(in the rows, 128 means zero)
These are runs of 7 systems, one row a step. Runs of the same system follow the same rule from any start.
run 1, k931, 8 rows:
[[123 104  79 138 122 144  57 172 159 100 155 168 140 115 144 132  97 116
  116 129 185 153]
 [ 95 157 150 131 119 154  97 165 177 114 158 113 127 138 210 137 154 119
  127 130 168 172]
 [136 141 149 115 182 131 114 170 167  83 135 153 184 166 152 124 160  82
  104 129 109 161]
 [135 107  62 116 163 148  96 169 182  97 183 155 128 133 127 135  93 108
   98 139 136 141]
 [ 96 145 124 127 106 159 129 168 179 125 168 145  99 132 209 161 114 132
  118 160 123 163]
 [146 151 152 117 133 147 116 142 167 125 124 169 192 165 184 130 139  96
   98 170  93 138]
 [163 143  81 106 169 157  85 127 164 139 178 150 139 165 127 130  92  87
   88 160 142 120]
 [104 159 133 131 128 138 105 165 139 142 182 140  70 163 174 181  93  99
  127 163 125 142]]
run 2, k905:
[[114 128 107 131  81 123  77 147 142 168 165 132  72 122 153 152  65 118
  118 166 153 121]
 [123 131 172 156 100 135  99 140 133 123 161  99 143 169 182 173 175 106
  192 136 113 117]
 [150 122 110 146 185 145  95 138  90  80 136 178 164 166  92 157 133  91
  156 108 142 134]
 [101 116  76 142 109 147  95 153 116 121 141 169  79  95 129 147  71 147
  128 125 189 155]
 [ 98 121 164 151  63 130  89 157 156 125 126 109 150 114 202 132 161 139
  157 128 157 147]
 [151 124 128 125 182 139  89 145 156  77 144 125 197 157 125 113 177  91
  132 101 148 142]
 [104 114  70 117 178 138 136 171 151  85 160 153  81 105 108 135  94 134
  102 111 150 168]
 [ 89 103 138 139  65 122 146 175 166 114 117 147 123  90 188 139 123 159
  126 145  99 156]]
run 3, k288, 8 rows:
[[110 125 156 105 149  70 156 128 131 138  99  71 100  95  88  74 143 135
  100  95 129 137]
 [120  84 111 113 125  87 190 132 146 120 118  94 102  82  86 105 130 162
  118 115  72 114]
 [122 113 105 120  94 145 209  94 126 142  97 134 113  78 128 116 120 192
  121 137  91 122]
 [128 156 154 113  98 124 174  84 101 179  60 147 128 102 131  97 108 157
   90 151 115 125]
 [145 145 152 102 119  83 137  88 112 196  98  97 109 124  93  89 102 118
   87 148 113  92]
 [128 126 129 119 124  90 160 101 106 172 144  73  58 126  83 133 108 132
  139 132  91  87]
 [121 108 122 146 102 113 177 108  69 141 112 139  78 114  90 168 104 156
  167 132  76 100]
 [144 111 118 151  79 130 135  79  62 158  78 163 135 105  99 136 102 158
  154 135 130  97]]
run 4, k534:
[[142 142  84 127 143 194 102 106 133 108 121 165 173 119 145 109 130 143
  116 116 205 154]
 [ 82 167 159 116 130 114 109 158 147 140 124 102  84 109 164 101 123 126
   92 115 192 178]
 [129 101 149 110 143  66 109 179 189 112 148  88 145 131 125 100 146  90
  100 129  88 126]
 [149 108  60 112 165 176 164 123 180  94 185 130 140 135 126 139 136 139
  125 135  93 121]
 [ 94 155 120 125 121 168 189 139 124 121 106 185  99 108 169 150 105 165
  108 148 117 174]
 [133 139 167 119  76 101 104 134 144 175  85 159 161 126 167 107 103 113
   81 176 112 126]
 [163 156 130 109 131 142 101  91 157 179 180  79 126 175 145 129 130  96
  122 161 122  85]
 [110 148 134 132 168 124 162 143  98 124 168 125  54 165 112 187 113 110
  155 133  85 127]]
run 5, k116, 8 rows:
[[136 170 159  96 191  91 111 143 138 147 129 123 118 163 110 101 116  70
   70 138 125 140]
 [120  82  93 127 138  82 119 169 144 122 179 107  67 122  85 150  92 112
  134 131  91 107]
 [116 106 119 151  87 161 183 121 129 114 146 125 115 120 160 178 149 172
  185 138  76 115]
 [151 164 132 126 119 182 145  86 108 146  87 194 183 144 161 134 123 135
  112 160 127 134]
 [131 162 131 115 125 117  64 120 119 179 122 136 108 133 126 105  77  98
   82 148 193 129]
 [109 128 170 136 127  74  96 152 124 142 164  56  76 147 120 141 145  95
  161 115 126 114]
 [148  95 117 148 159 136 153 129 110  81 150 130 155 158  99 168 166 118
  188 112  71 105]
 [134 113  66 145 120 189 131 114 105 101 117 199 148 106 127 148 103 162
  142 126 160 142]]
run 6, k987 (8 x 22):
[[146 182 140 106 170 152 140  70 118 167 159  64 100 166 121 121 149 115
  130 125 147 107]
 [101 128 155 139 147  78 147 160  77 127 129 133  54 141  89 169 101 108
  146 124  88 129]
 [148  56  92 156  76 112  95 142 130 117 136 153 159 113 110 152 108 133
  167 142  94  90]
 [144 146 107 141 102 204 132  63 108 139 121 131 161 125 158 129 153 165
  163 123 178 120]
 [117 177 174 123 159 108 120 117  70 147  72 147 115 134 107 103 118 110
  102 111 177 158]
 [131  86 123 123 141  55  75 165 144 123 147  83 113 117  77 102 117  94
  121 108 137 112]
 [113  94 102 145 127 155 156 134 147  82 170  83 117 115 136 153 177 162
  192  94 121 125]
 [117 130 124 136 145 158 180 132  98  88  76 206 155 111 130 135 129 157
  124 119 115 167]]
run 7, k287, 8 rows:
[[144  92  81 110 103 129 175 117 171 144 151 126 118 107 122 131  99 153
  109 164  55  94]
 [129 165 141 116  93 166 192  74 125 177 118 120 110 129 169 136 129 165
  123 166  96 112]
 [155 167 170 119 132 111 140  86  75 183  88 147 130 163 108 128 106 101
  111 160  97  99]
 [155 111 121 132 120  92 103 100  94 173 153  93  93 145  71 141  99 106
  151 138 112  67]
 [115 112 149 160  97 121 145 114  89 130 145  84  94 135 125 174 159 145
  211 111 106  98]
 [130 110 145 168 104 138 138 113  58 107  80 176 161 125 114 158 147 144
  185 111 121 124]
 [132 115  97 145 111 134  93 100  76 135  95 147 129  95  88 112 103 149
  142 100 204 126]
 [ 99 135 162 134 127  97  96 134 112 125 113  70 110 104 118  95 160 131
  145  77 201 148]]
run 8, k116, 8 rows:
[[117 114 162 108 124  59 142 147 163 149 138  58 100 120 115 102 141 115
  111 127  83 111]
 [150 109 100 114 162 138 201 104 137 116 151 108 121 138  93 141 142 141
  138 131  49  96]
 [123 132  89 128 113 163 186 102  96 138 100 189  99 100 119 147  79 172
  115 148 110 135]
 [121 146 164 129  56 110 119 104 109 195  77 138 124 106 157 109  99 144
  105 161 139 119]
 [158 159 169 112 137 105 110  80 117 183 133  64 130 163 112 103 146  96
  126 136 128  84]
 [138 130 114 130 187 115 144 112  73 121 147 111  80 152  53 152 121 109
  157 102 118 108]
 [116  82 113 166  90 116 138 135  71 107 101 163 112  96  95 162 112 159
  183 111 117 119]
 [145 118 136 146  71 158 117  80 112 142  84 129 190 105 152 109 159 162
  157 122 164 114]]
run 9, k931 (8 x 22):
[[130 162 134 149 101 157 108  86  54 168 106 164 107 141 133 159  96 134
  153 141 172 120]
 [130 143 183 150 103  91  61 121  72 157  96 125 138 145 121 128 130  96
  152 121 173 117]
 [139 114 140 150 146 110  73 125  98 109 148  81 139 149  97 135 169 101
  188  85 168 109]
 [101 109 119 160 155 136 127 153  89  66 134 132 111 120 104 158 156 139
  190  72 160 156]
 [ 97  92 125 154 101 123 118 167 121  78  88 162 153  78 135 117 142 158
  144  92 161 169]
 [118 117 123 116 121 135 114 133 174 108 110 101 168  86 151  70 165 152
  105  94 184 160]
 [107 149 137  95 188 118 160 150 172 101 132  90 116 116 127  85 160 126
   85  97 138 169]
 [112  96 111 105 157  88 171 178 178  96 140 124 107 105 109 116 119 128
   89 127  67 145]]
run 10, k987:
[[121  91  84 147  73 132 137 134 104 139 115 186 104  95 120 161  67 158
  135 157 105 115]
 [144 131 147 139  54 147 101  83 122 172  93 123 178 113 167 107 140 151
  139 145 159 106]
 [152 177 168 115 175 127 125  75  90 155 111  88 139 162 100 100 159 103
  127 108 160 117]
 [115 111 117 127 171  75 123 152  93 119 146 107  57 127  55 139 101 106
  135 100 125 122]
 [111  58 102 160  75 113 125 157 131  95 139 127 120  90 120 154 130 159
  183 113 110 117]
 [143 122 117 140 110 181 149  89 116 106  85 162 200 108 148 115 165 168
  150 113 146 135]
 [133 168 127 100 168 133 129 100 111 149  85 140 131 113 103  74 109 128
   66 115 184 151]
 [102 118 148 111 131  59 113 161 156 143 140  60  76 103 107  93 122 115
  102 110 138 132]]
run 11, k905 (8 x 22):
[[139 114  75  93 153 119 172 109 154 145 139 110  92  95  80  92  88 149
   76 133 110 114]
 [105 143 161 116  91 121 206 109 135 161 111  95  90 107 158 128 140 167
  125 145  72 123]
 [167 141 165 114 138 111 156  87 107 152  80 135 185 152 108 107 145 110
  110 146  72  96]
 [155 155  93 101 161 136 142  75 108 178 140 120  87 139  79 115  81 120
   92 148 132  95]
 [101 150 173 135  91  99 155 114  87 179 123  92  52 128 133 154 114 136
  151 142 105 112]
 [164 109 165 147 105  96 113  95  78 149 101 117 168 152  96 135 147 110
  171 130  93  74]
 [156 139  86 132 154 159 121  66  76 146 139 117 109 134  71 129 114 136
  152 109 175  98]
 [ 85 144 161 146 100 102 129 123  69 147  97 105  63  99 120 133 121 151
  155  99 175 145]]
run 12, k287:
[[128 132 155 137 118 105 171 125  73 142  92 180 109 140 111 166  99 124
  135 157  56 117]
 [156 103 106 140  63 121 100  84  99 184 119 129 130 114 108 130  87 141
  145 157 131  71]
 [128 164 164 142 116 145 125  75  81 162 133  71 104 150 135 141 165 134
  183 110 163 106]
 [128 121 170 156 157  90 117 142  54  99  97 147 135 151  79 151 145  99
  172  97 117 129]
 [130  60  76 154 101 113  95 136 107 102 131 133 126  87  76 132 109 150
  166 100 154 109]
 [ 93 130 138 144  98 154 138 119 122 111 112  96 125  91 161 115 173 177
  166  85 187 157]
 [126 140 160 126 170 114 126 139 107  93  68 158 182 121 110  89 159 115
  106  93 157 168]
 [136  94  73 105 166 103 109 144 161 109 139 116 125  95  73  79 105 125
   85 101 161 134]]
run 13, k534 (8 x 22):
[[134 131 195 144 110 113 139 119 117 127 119  90 165 159 152 144 194 115
  179 124  83 107]
 [169 140 100 126 197 151 113 104  87 112 132 170 152 168  74 137 115  93
  128 121 136 118]
 [ 93 117  93 146  94 129 104 138  99 137 136 136  54  87 119 145  78 156
  142 117 187 141]
 [107 107 191 150  79  89 114 149 132 119 100  92 160 114 159 120 183 133
  166 109 119 129]
 [174 136 114 115 195 151 110 104 132 100 137 129 195 166  98 107 165  93
  122 110 140 120]
 [ 98 138  74 119 158 148 130 141 122 118 150 137  55 100 109 131  85 149
  109 107 186 162]
 [ 87  95 166 136  72  79 136 175 155 118  99 116 123  82 158 113 142 149
  128 122 105 149]
 [176 123 123 110 147 152 128 100 173 118 130 119 218 151 140  95 174 113
  115 137 104 107]]
run 14, k288 (8 x 22):
[[125  84 101 145 163 103 149 163  95  76 121 174 116 120  65 157 110 125
  149 108  87 133]
 [132  84  74 149  62 157 105 117 137 130 118 153 150  80 143 126 106 172
  143 131 165 120]
 [113 173 191 134 106 144 128  98 110 147  86 101 151 129 174 106 180 141
  142 112 173 148]
 [147 136 152 105 202  80 126 135 120 112 106 117 147 145  68  88 142  85
   93 102 120 134]
 [118  82  61 115 132 112 128 152 172 118 176  94  79  87  95 117  97 145
  113 117 130 120]
 [ 88 120 149 144  76 145 185 141 137 116 120 126 109 102 185 156 153 179
  162 134  92 146]
 [160 142 144 119 139 144 161  92 108 131  66 182 201 138 127 107 138 130
  104 142  99 126]
 [146 157  99  95 143 132 100  95 141 179 131 113 108 121 107  82  84 120
   66 140 182 117]]

Name the system that made each run.
run 15, 2 rows:
[[120  96 115 140  62 154 147 118 169 123 142  96 148  98 179 132 165 178
  165 130 116 119]
 [142 187 150 106 172 179 166  92 134 128 104 149 172 154 163 109 161 126
   97 136 133 154]]

k116
run 16, 2 rows:
[[116 152 135 144 146 138 154 125  74 136 155 138  60 167 116 195 109 116
  169 139  95 118]
 [136  95 120 163  77 110  84 144  88 136 115 189 138 130 120 170  83 116
  157 155 112 106]]

k987
run 17 (2 x 22):
[[107 142 131 144 107 167 182 117  87 116  84 197 126 108 152 156 120 169
  140 134 116 159]
 [155 138 146 120 100 111  84 105 115 169  70 167 183 123 127  87 103 114
   84 153 153 118]]

k288
run 18:
[[129 127 130 113  74 110 100 106 172 185 146  60 112 104 150  92 119 137
  107 145 153 100]
 [128 168 173 113 181 126 182 107 118 134 144  75 101 168 124 136 173 113
  141 116  90 125]]

k116
run 19:
[[122 133 169 128 105 136 146 152 181 113 134 125 170 146 201 140 174 123
  133 152  76 141]
 [166 161 104  99 187 180 153 102 153 120 142 158 169 167 135 123 134 108
   92 148 108 131]]

k288
run 20, 2 rows:
[[113  90 116 147  52 127 159 132 121 130  89 172 133  82 145 142 104 174
  138 149  93 126]
 [153 153 134 113  95 161 132  61 138 174  92 113 178 114 153  80 143 153
  104 141 161 113]]

k931
run 21 (2 x 22):
[[113 148 135 137  87 140  73 114 114 159 105 128 123 102 154 104 113 139
  121 122 223 144]
 [114 160 199 125 153  90  98 141 127 128 122  71 133 150 138 104 181  92
  135  99 157 145]]

k931
run 22 (2 x 22):
[[142 171 163 103 143 129  91 129 180 158 158  96 151 174 175 109 145  81
   94 156 132 126]
 [125 141 107 111 183 124 130 161 154 123 196 121  75 167 121 161 103  88
  114 147  95 129]]

k534
run 23 (2 x 22):
[[ 91 164 166 148 127 119  81 159  93 136 146 122  72 153 153 167 118  99
  155 123 175 154]
 [131 102 170 158 119  98  78 170 119  90 122 138 182 154 138 149 169  91
  175 114 114 128]]

k931
run 24, 2 rows:
[[105  79  63 124 123 126 123 173 182  95 164 127  99  78 124 120 101 152
  112 116 141 148]
 [ 95 134 154 123 100 146 180 148 179 114 124 115 132 106 200 127 165 162
  126 136  97 161]]

k116
run 25:
[[163  87  95 109 157 105  94 151 190 106 161 110 176 136 103  98 134  94
  102 131 106 107]
 [100 130  75 117 154 173 170 141 164  99 183 107  71 109 145 145 127 162
  132 114 138 153]]

k116
run 26, 2 rows:
[[124 141 138 110 122 146 149 115 192 138 173  49 126 131 175 113 180 140
  134 127 119 121]
 [131 162 134 107 204 145 184 137 126 100 129 162 123 161 119 142 133 109
   99 133  79 154]]

k116
run 27, 2 rows:
[[119 155 161 125 186 144 130 141 139  81 130 106 162 151 144 115 199 110
  141  86 154 167]
 [129  95  93 120 180 108 110 183 151  68 129 172 151 114  91 113 115 107
   96 108 133 161]]

k116
run 28, 2 rows:
[[150 136 159 151 124 128  52 130 113 130 149 117 168 181 146 151 157  78
  174 129 154 110]
 [137 128 105 146 175 155  74 141 111  87 172 131 136 164 115 161 144  97
  173  98 177 134]]

k116
run 29:
[[128 167 134 115 175 159 116 103 144 122 163  62 124 148 136 109 178 120
  140  92 189 139]
 [ 96 120 131 117 190  82 145 186 127  83 126 135  84 116  87 123 119 111
  105  97 119 169]]

k534
run 30 (2 x 22):
[[151 132 148 144  58 131  94 103 106 181 107 159 157 145 158 148 102 120
  136 178 115  94]
 [160 172 150 129 147 145 100  70  86 173 142  97 130 181 118 139 139  96
  152 133 154  93]]

k288
run 31:
[[104 125  91  98 172 141 171 161 193  96 164 113  96 108 137 113 127 144
   87 120 117 162]
 [111 115 118 109 116 127 182 158 184 115 115 158 133  96 160 116 115 154
   81 153  72 154]]

k534
